Each named turn below is shown by a few rows before and after it. Which turns, in which order, take the first row of each later pair to the second? The first pair is answered.
sevu (before => after):
1.54,0.19,1.82,-0.52,0.78,0.67,1.06,-0.46,-0.56,0.96,-0.69,2.38,0.07,0.08,-1.36,-0.61,-0.36,-0.99,-0.83,1.51,-0.20,-0.90,0.35,0.22,-0.60,-1.25,-1.35,-0.74,1.01,-0.67,-0.93,1.72,2.39,0.21,-0.03,-1.01,-1.63,-0.53 => 1.24,-0.17,1.62,-0.09,0.68,0.40,0.73,-0.21,-0.75,1.30,-0.64,2.26,0.41,-0.36,-1.20,-0.10,-0.32,-1.15,-0.52,1.18,-0.11,-0.57,0.08,-0.36,-0.92,-1.73,-1.51,-0.86,1.08,-1.06,-1.05,2.23,2.06,-0.24,0.27,-1.15,-1.59,-0.69
-0.50,-1.11,-0.98,0.21,-1.07,-0.07,-1.77,1.93,0.43,-0.01,-0.12,0.39,1.10,0.73,-0.83,0.88,-2.50,-2.24,-0.47,-2.67,1.33,0.13,-0.30,-0.77,1.97,0.01,0.36,-1.30,0.43,-1.61,-0.38,-0.47,-1.21,-1.28,0.90,-1.55,0.21,-1.66 => -1.01,-1.42,-1.76,0.36,-1.09,-0.37,-1.49,2.14,-0.53,-0.26,0.19,-0.26,1.26,-0.08,-0.18,1.21,-1.50,-1.84,0.20,-2.61,0.77,0.62,-0.17,-1.65,1.38,-0.78,0.32,-1.36,-0.38,-1.16,-0.79,0.06,-2.22,-1.68,0.87,-0.81,0.83,-1.67
0.34,1.26,1.04,-0.65,-0.22,0.41,0.63,-0.22,0.80,1.35,-0.50,2.16,-0.53,1.47,0.59,-0.75,0.65,-0.07,-1.30,0.43,-0.62,-2.69,0.11,1.20,-0.51,0.12,-0.28,-0.66,2.49,-1.04,-0.97,-2.01,2.56,0.67,-0.48,-2.03,0.16,1.65 => 0.10,0.68,1.25,0.10,-0.42,0.04,-0.29,0.07,0.84,2.15,-0.59,2.22,0.18,0.91,0.50,-0.02,0.30,-0.62,-0.84,-0.03,-0.07,-2.38,-0.60,0.55,-0.50,-0.64,-0.41,-0.65,2.96,-1.98,-1.11,-1.47,2.60,-0.10,0.10,-2.62,0.14,1.37
nuru (before => after):
-1.01,-0.99,-1.23,-0.21,-0.07,0.27,-1.57,-1.29,2.00,1.19,-0.13,0.04,0.77,1.84,0.62,2.23,-2.92,1.11,-0.86,-2.66,-2.72,1.64,2.46,-2.42,2.46,-0.26,2.08,0.15,0.79,-1.47,0.30,-0.54,2.32,1.16,0.67,-0.43,-0.56,2.30 => -1.59,-1.15,-2.36,-0.21,0.05,-0.05,-0.42,-1.02,0.42,0.61,0.30,-0.74,0.62,0.75,1.64,2.13,-0.98,2.09,0.02,-2.17,-3.88,2.14,3.00,-3.45,1.53,-1.38,1.83,-0.05,-0.52,-0.30,-0.36,0.45,0.88,0.79,0.28,1.18,0.51,2.52
-1.71,0.80,-3.13,0.33,-0.13,-0.10,-1.46,-0.03,0.56,-1.50,0.60,-1.79,0.51,-0.20,1.07,-0.03,0.95,1.41,-0.41,-1.21,-1.49,-0.39,-0.16,0.84,2.00,2.20,1.35,0.25,-2.00,0.05,2.59,-1.75,-2.25,1.02,-0.94,1.42,1.37,0.78 => -0.61,-0.01,-2.10,-0.09,0.59,0.51,1.70,0.11,-1.47,-1.56,0.23,0.82,0.55,-0.99,0.61,-1.59,2.99,1.69,-0.07,1.42,-3.06,-1.59,0.81,-0.21,-0.71,-1.58,-1.59,-0.63,-1.79,-0.01,0.65,2.43,0.12,0.19,-2.06,1.50,1.17,0.74
3.23,2.16,1.62,-3.11,0.75,2.32,2.58,-1.35,0.23,-0.29,0.31,2.21,-1.35,2.14,-1.93,-3.43,-1.03,1.46,-2.26,1.91,-0.37,-1.85,0.98,2.45,-0.09,2.05,-0.12,-0.80,1.44,0.87,0.97,-0.14,5.08,0.93,-0.50,-1.49,-1.79,0.08 => 1.49,3.11,-0.72,-2.64,-0.02,1.31,-0.19,-1.32,1.24,-0.97,1.05,-1.71,-1.67,1.87,-0.31,-1.64,-1.61,2.08,-1.96,-0.77,0.23,0.03,0.48,2.79,2.40,5.34,3.19,0.15,-0.11,1.96,2.72,-4.05,0.60,1.52,0.42,-0.03,-0.62,0.29
susok (before => after):
0.64,0.07,-0.12,-1.10,0.41,0.60,1.22,-0.64,-0.08,-0.67,0.02,1.33,-1.24,0.61,-0.57,-0.44,0.11,0.37,-0.46,1.80,0.27,-0.45,0.64,1.54,0.13,0.11,-0.53,0.12,-0.09,1.50,0.26,-0.57,1.24,1.43,-0.62,0.68,-0.17,0.17 => 0.19,0.29,-0.92,-1.00,0.25,0.34,0.92,-0.52,-0.15,-0.92,0.31,0.26,-1.32,0.38,0.03,-0.09,0.39,0.68,-0.08,1.35,0.14,0.13,0.68,1.39,0.48,0.57,0.21,0.33,-0.81,2.08,0.51,-1.16,-0.11,1.39,-0.55,1.38,0.30,0.30
-1.45,-0.45,-1.02,1.39,-0.60,-0.30,-0.68,-0.36,-1.01,-0.29,0.48,-1.31,0.38,-0.70,0.38,0.57,0.65,-0.68,1.64,-1.18,-1.24,1.30,-0.24,-0.15,0.07,-0.09,0.99,1.28,-1.07,0.57,-0.09,-0.36,-1.86,-0.71,0.49,-0.67,0.27,0.69 => -1.19,-0.92,-0.42,1.85,-0.67,-0.42,-0.98,-0.21,-0.82,0.40,0.26,-0.52,0.82,-0.73,-0.15,0.69,0.17,-1.27,1.64,-1.21,-0.87,1.27,-0.63,-0.42,-0.18,-0.97,0.42,1.05,-0.32,-0.36,-0.30,0.35,-1.01,-1.25,0.83,-1.59,-0.15,0.53
-0.86,-1.79,-0.39,2.00,0.61,-1.12,0.51,-0.63,-0.94,2.15,0.32,-0.31,0.30,-1.99,-0.02,-0.80,2.15,-0.88,1.94,-0.90,1.32,0.07,1.01,-1.98,-1.04,-0.93,-2.66,-0.96,1.45,1.09,-0.40,3.32,0.60,0.03,0.48,1.46,-0.90,0.71 => -0.56,-1.65,0.03,1.59,0.84,-0.66,1.10,-0.74,-0.88,1.93,0.23,0.30,0.01,-1.66,-0.30,-1.38,2.07,-0.83,1.67,-0.48,1.16,-0.48,1.28,-1.52,-1.14,-0.89,-2.99,-1.09,1.62,1.15,-0.57,3.52,1.39,0.41,0.20,1.35,-1.11,0.82
0.70,-1.94,-0.53,1.35,-1.99,0.22,0.16,2.07,1.61,-0.14,1.19,-0.74,0.33,-0.05,-0.97,0.94,-0.23,-2.30,-1.47,3.32,1.23,-1.40,-1.05,0.11,-0.10,-1.87,0.98,0.41,0.90,-1.25,-1.96,2.72,1.18,-0.37,-1.54,-0.86,-0.74,-1.37 => 1.16,-1.49,-0.27,0.73,-1.74,0.75,1.05,1.78,1.50,-0.61,1.17,-0.44,-0.24,0.59,-1.19,0.11,-0.11,-1.81,-1.93,3.99,0.97,-2.06,-0.54,0.75,-0.17,-1.38,0.82,0.32,0.83,-0.63,-2.07,2.48,1.64,0.23,-2.09,-0.51,-0.82,-1.08

Each pair is two turns apart.
0.56,2.22,-0.91,1.12,-0.52,-0.79,-0.46,-0.88,0.80,-1.86,1.52,0.09,-0.82,1.16,-1.69,0.09,0.11,2.64,0.93,0.78,-1.50,2.27,-0.46,-1.05,-1.35,2.68,0.86,-0.78,-4.82,2.51,1.21,1.03,-0.61,0.28,0.57,2.39,-0.65,0.41 => 0.28,2.01,-1.07,1.38,-0.58,-1.00,-1.17,-0.80,1.05,-1.71,1.58,-0.22,-0.67,1.10,-1.58,0.47,-0.18,2.37,1.03,0.41,-1.29,2.57,-0.79,-1.09,-1.11,2.88,1.25,-0.78,-4.67,2.24,1.38,0.81,-0.92,0.08,0.77,2.25,-0.60,0.34 -> susok, sevu
-0.45,0.04,0.84,-1.11,-0.79,-2.58,-0.91,0.73,0.80,0.84,-0.14,-0.18,2.07,-0.46,-3.12,-0.97,-0.33,-1.30,-0.30,0.50,0.71,-0.41,-1.78,0.81,0.01,-0.44,0.58,0.22,1.28,-3.16,0.55,0.37,1.09,0.47,0.09,-0.21,1.01,1.47 => -1.26,-0.06,-0.50,-1.14,-0.72,-2.95,0.18,1.05,-0.78,0.11,0.31,-1.14,1.97,-1.73,-1.94,-0.93,1.71,-0.19,0.63,0.88,-0.52,0.20,-1.05,-0.22,-0.81,-1.49,0.51,0.11,-0.17,-1.82,-0.01,1.37,-0.68,0.12,-0.22,1.62,2.09,1.73 -> nuru, nuru
1.65,2.50,1.32,-1.53,-0.53,1.49,-3.32,-1.29,1.25,2.51,-1.25,0.86,0.41,1.44,-1.11,0.13,-0.26,-0.90,-0.80,-2.25,-1.03,0.04,-0.18,1.81,3.25,0.07,-1.86,0.89,2.45,-0.36,-0.11,-2.21,0.14,1.97,2.33,-1.41,-0.26,0.61 => 0.42,2.94,-0.88,-1.81,-0.42,1.12,-2.58,-1.17,-0.17,1.09,-0.34,-1.39,-0.26,0.43,0.68,0.25,1.85,0.84,0.16,-2.32,-2.36,1.05,0.67,1.17,3.05,0.35,-0.76,0.94,0.13,1.86,-0.11,-2.84,-3.29,2.25,1.92,1.27,1.49,1.08 -> nuru, sevu
0.64,-1.16,2.47,-2.70,1.02,-1.15,1.55,-0.53,-1.35,-1.14,0.75,1.40,0.05,0.89,-1.07,-1.68,-0.48,2.11,-3.59,1.35,1.55,-0.83,0.63,2.62,0.30,1.77,0.65,-0.68,0.61,0.22,0.59,0.75,3.00,-0.54,0.15,-1.50,-2.15,1.17 => -0.75,-0.50,0.34,-2.62,0.83,-1.76,1.00,-0.46,-1.88,-2.17,1.62,-1.36,-0.53,0.23,0.48,-0.95,0.56,3.28,-2.99,0.36,1.09,0.39,0.87,2.36,0.99,3.12,2.52,-0.25,-1.28,1.87,1.21,-1.18,-0.46,-0.19,0.22,0.55,-0.62,1.47 -> susok, susok
0.53,0.55,0.04,-0.59,-1.73,-0.95,1.31,-2.50,0.12,1.10,-2.48,0.48,0.46,-1.59,-1.48,-0.12,-0.27,2.83,-0.14,-0.41,1.89,-1.95,0.65,1.43,2.56,2.65,-1.32,-0.50,-0.59,0.60,2.12,-3.27,2.58,1.47,-2.63,-0.23,0.50,2.11 => 0.08,-0.66,0.26,0.84,-2.14,-1.80,-0.57,-1.77,0.42,2.73,-2.71,0.74,1.84,-2.58,-1.72,1.42,-1.26,1.43,0.67,-1.48,2.75,-1.13,-0.82,-0.02,2.49,1.40,-1.54,-0.61,0.47,-1.39,1.99,-2.20,2.80,0.02,-1.34,-1.72,0.11,1.54 -> sevu, sevu
1.60,1.44,-1.11,-1.24,0.89,1.64,2.21,-0.99,-0.15,-1.13,-0.01,-0.22,-1.68,1.51,-1.09,-2.18,0.59,1.13,-0.98,0.74,-0.77,0.06,0.87,0.40,-0.54,0.53,-0.68,0.20,-0.70,2.93,-0.33,-1.04,0.73,0.52,-2.07,-0.04,0.37,0.16 => 1.10,1.62,-1.51,-0.87,0.45,1.42,0.52,-0.97,0.93,-0.92,0.10,-1.31,-1.54,1.76,-1.01,-1.32,-0.59,0.72,-1.08,-0.57,0.15,0.71,0.30,0.82,0.75,2.12,0.68,0.63,-0.62,2.74,0.52,-2.75,-0.12,0.79,-1.45,-0.23,0.35,0.18 -> sevu, nuru
0.46,-0.09,2.50,-1.40,-3.19,-0.54,-1.82,0.34,-0.36,-1.33,-0.71,-2.25,0.11,-0.44,1.04,1.21,-0.45,0.30,-0.68,1.20,0.37,1.13,-0.49,-2.17,0.29,-0.82,1.02,0.59,1.31,0.24,-0.14,-2.31,-1.75,0.50,-1.18,-0.58,0.87,0.26 => 0.40,-0.53,2.57,-1.26,-3.00,-0.51,-1.27,0.58,-1.14,-1.08,-0.74,-1.70,0.49,-1.03,1.06,1.25,0.16,0.33,-0.17,1.64,0.01,1.08,-0.39,-2.91,-0.52,-2.07,0.27,0.29,1.35,0.02,-0.70,-1.01,-1.51,0.04,-1.19,-0.59,0.83,0.21 -> susok, nuru
0.21,0.44,0.76,0.02,-0.56,0.23,-0.98,-0.70,0.82,0.66,-0.35,0.85,0.15,0.67,-1.40,-0.23,-1.45,0.06,-1.00,0.29,0.75,-1.57,0.63,1.44,0.68,0.53,0.00,0.25,1.08,-0.25,0.11,-0.61,2.49,0.29,0.15,-0.93,-1.27,-0.72 => -0.94,0.84,-0.96,0.29,-0.82,-0.44,-1.86,-0.43,0.36,0.02,0.26,-1.54,0.07,0.07,-0.19,0.64,-0.69,0.94,-0.32,-0.76,0.37,-0.26,0.64,0.97,1.44,1.64,1.58,0.53,-0.24,0.89,0.58,-1.96,-0.47,0.36,0.48,0.64,-0.22,-0.50 -> nuru, sevu
-2.48,0.15,0.15,0.09,-0.20,-2.43,-0.42,-0.72,-0.61,1.10,0.92,-1.95,0.90,-0.43,-1.96,1.41,-0.52,0.19,1.22,-2.71,0.63,-0.96,-0.17,1.08,-0.54,0.85,0.01,-0.79,-1.11,0.99,-0.35,-2.64,-3.91,-1.69,0.54,-0.19,0.88,-0.72 => -1.63,-0.19,0.77,-0.48,0.46,-1.84,2.39,-0.85,-2.22,0.86,0.68,-0.06,0.73,-0.80,-2.14,-0.01,1.19,0.78,1.45,-0.66,-0.69,-1.98,0.88,0.54,-2.66,-1.76,-2.22,-1.48,-1.23,1.35,-1.82,0.18,-2.20,-1.87,-0.46,0.15,0.83,-0.61 -> sevu, nuru
0.14,-0.49,0.71,-2.82,-0.97,3.03,-1.82,-1.66,0.11,-0.14,2.42,0.64,-1.31,0.39,1.73,-0.43,1.64,5.30,-0.27,-0.56,0.82,-0.60,-0.76,-0.38,2.41,-0.57,2.36,1.27,-1.65,1.85,-1.84,-1.98,0.38,-1.86,-1.37,3.15,-1.76,0.62 => 0.62,-0.48,1.78,-2.66,-1.06,3.13,-2.83,-1.74,1.31,0.59,1.96,1.43,-1.06,1.02,0.71,-0.37,0.11,4.24,-0.94,-1.03,1.79,-0.83,-1.46,0.24,2.96,0.11,2.25,1.39,-0.28,0.48,-1.38,-2.56,1.84,-1.81,-0.96,1.58,-2.70,0.39 -> sevu, sevu
-1.23,1.41,-0.31,0.43,0.10,-2.02,-1.35,-1.96,-2.27,-1.73,-2.26,2.85,0.76,-2.82,4.43,-5.48,0.42,-1.17,0.15,2.28,-0.95,-0.53,0.56,0.94,1.20,-1.67,-2.77,-1.05,0.38,-1.22,1.22,0.84,1.35,1.80,0.90,-0.59,0.78,-1.87 => -1.53,1.77,-1.06,0.19,0.11,-2.09,-1.34,-1.89,-2.36,-2.43,-1.93,1.88,0.35,-2.91,4.93,-5.45,0.82,-0.61,0.26,2.06,-1.27,-0.30,0.85,1.02,1.44,-0.99,-2.20,-0.83,-0.38,-0.36,1.50,0.10,0.19,2.22,0.73,0.34,1.39,-1.64 -> susok, susok
0.09,1.06,-1.20,-1.89,0.27,1.10,0.83,-0.43,1.02,-1.46,0.45,-1.01,-1.30,1.58,-0.35,-0.95,0.00,1.68,-1.12,-1.18,-0.29,0.48,0.42,1.95,1.05,1.96,0.78,0.47,-0.39,1.03,1.28,-2.33,-0.41,1.68,-1.16,1.03,0.45,0.89 => -0.74,0.32,-2.34,-1.42,0.18,0.42,1.39,0.12,-0.58,-1.63,0.89,-1.71,-0.84,0.00,0.63,-0.37,1.70,2.26,0.04,-1.04,-1.33,1.23,0.41,0.15,-0.02,0.02,0.39,0.22,-1.42,1.48,0.44,-0.84,-2.00,0.79,-1.05,2.12,1.46,0.94 -> nuru, susok
-0.38,0.79,0.58,0.23,1.62,-0.56,-0.29,-0.87,2.04,-1.18,-0.37,-1.47,-1.21,2.18,-0.60,-2.09,-1.93,1.28,-1.17,-1.45,1.16,-0.53,-0.57,2.95,3.08,5.30,1.26,0.50,0.45,3.45,0.65,-3.48,0.54,2.65,-0.45,-0.95,-0.16,0.97 => -1.65,-0.27,-0.38,1.86,0.87,-1.79,-2.61,-0.06,2.01,0.03,-0.26,-2.88,0.07,0.77,0.17,0.01,-2.27,0.38,-0.06,-3.09,1.82,1.07,-2.05,1.07,3.49,4.55,1.98,0.59,0.38,2.23,0.87,-3.34,-1.35,1.16,0.99,-1.37,0.30,0.52 -> susok, susok
0.33,0.51,0.52,2.91,-0.20,0.92,-4.43,3.50,0.39,3.48,-0.14,1.69,1.63,0.44,1.51,1.30,-1.99,0.80,-0.55,1.80,0.50,0.40,-0.13,-0.07,0.84,1.74,1.47,0.95,2.20,-2.48,0.05,0.94,1.00,0.07,2.54,0.53,-2.61,-1.76 => -0.68,0.15,-1.31,3.14,-0.23,0.34,-3.33,4.10,-1.66,2.70,0.45,0.42,1.67,-1.28,3.10,1.63,0.39,2.02,0.85,2.23,-0.96,1.27,0.38,-1.74,-0.45,0.07,1.48,0.68,0.38,-1.13,-0.72,2.13,-1.43,-0.53,2.34,2.62,-1.18,-1.46 -> sevu, sevu
1.12,1.92,1.47,-0.95,1.63,1.07,-0.83,-1.48,1.53,-2.30,-1.72,0.20,-1.39,-2.54,1.54,-0.73,-3.13,1.94,-1.28,-0.37,1.01,-5.29,-2.81,-0.14,0.61,0.35,0.08,-0.15,2.26,-1.15,3.89,-0.64,3.79,1.77,0.19,2.21,0.36,-0.11 => 0.47,0.52,1.17,0.57,1.18,0.12,-2.30,-0.68,1.07,-0.73,-1.93,0.13,-0.06,-4.03,1.85,0.83,-3.23,0.87,0.03,-1.25,1.36,-4.15,-4.10,-2.15,0.20,-1.44,-0.15,-0.23,2.73,-2.72,3.44,0.83,3.15,0.16,1.33,1.28,0.36,-0.66 -> sevu, sevu
0.01,-0.21,-0.40,0.01,-0.56,-0.50,-1.40,0.09,1.61,0.82,0.12,-1.27,0.09,-0.17,0.10,0.57,-0.65,-0.45,-0.55,-0.68,1.55,0.03,-1.36,-0.09,1.18,0.57,0.37,0.46,0.11,-1.60,0.56,-1.48,0.06,1.01,0.55,-1.57,-0.34,0.17 => 0.37,-0.84,-0.34,-0.25,-0.12,-0.22,1.12,0.30,-0.36,0.61,0.10,0.14,0.12,-1.15,0.28,-0.26,1.43,0.19,0.11,1.11,0.12,-0.58,-0.37,-1.21,-0.98,-2.28,-1.63,-0.22,-0.33,-1.18,-1.05,1.44,0.80,0.43,-0.17,-0.78,-0.06,0.12 -> nuru, nuru
2.59,-0.51,0.18,-1.16,1.69,1.66,-0.16,-2.70,0.62,0.21,-2.99,1.11,0.11,0.41,-0.69,-1.56,2.07,0.68,1.56,1.31,-1.58,-0.20,-0.44,4.11,-0.17,1.35,0.46,0.23,1.09,0.61,-2.08,-2.18,-0.12,-1.60,0.56,1.26,-0.58,-1.76 => 2.33,-0.52,-0.29,-1.09,1.68,1.55,0.14,-2.57,0.13,-0.01,-2.76,0.67,0.09,0.00,-0.36,-1.69,2.69,1.16,1.83,1.40,-2.01,0.03,-0.29,3.82,-0.36,1.01,0.48,0.13,0.53,1.05,-2.35,-1.91,-0.75,-1.75,0.45,1.81,-0.15,-1.67 -> susok, nuru
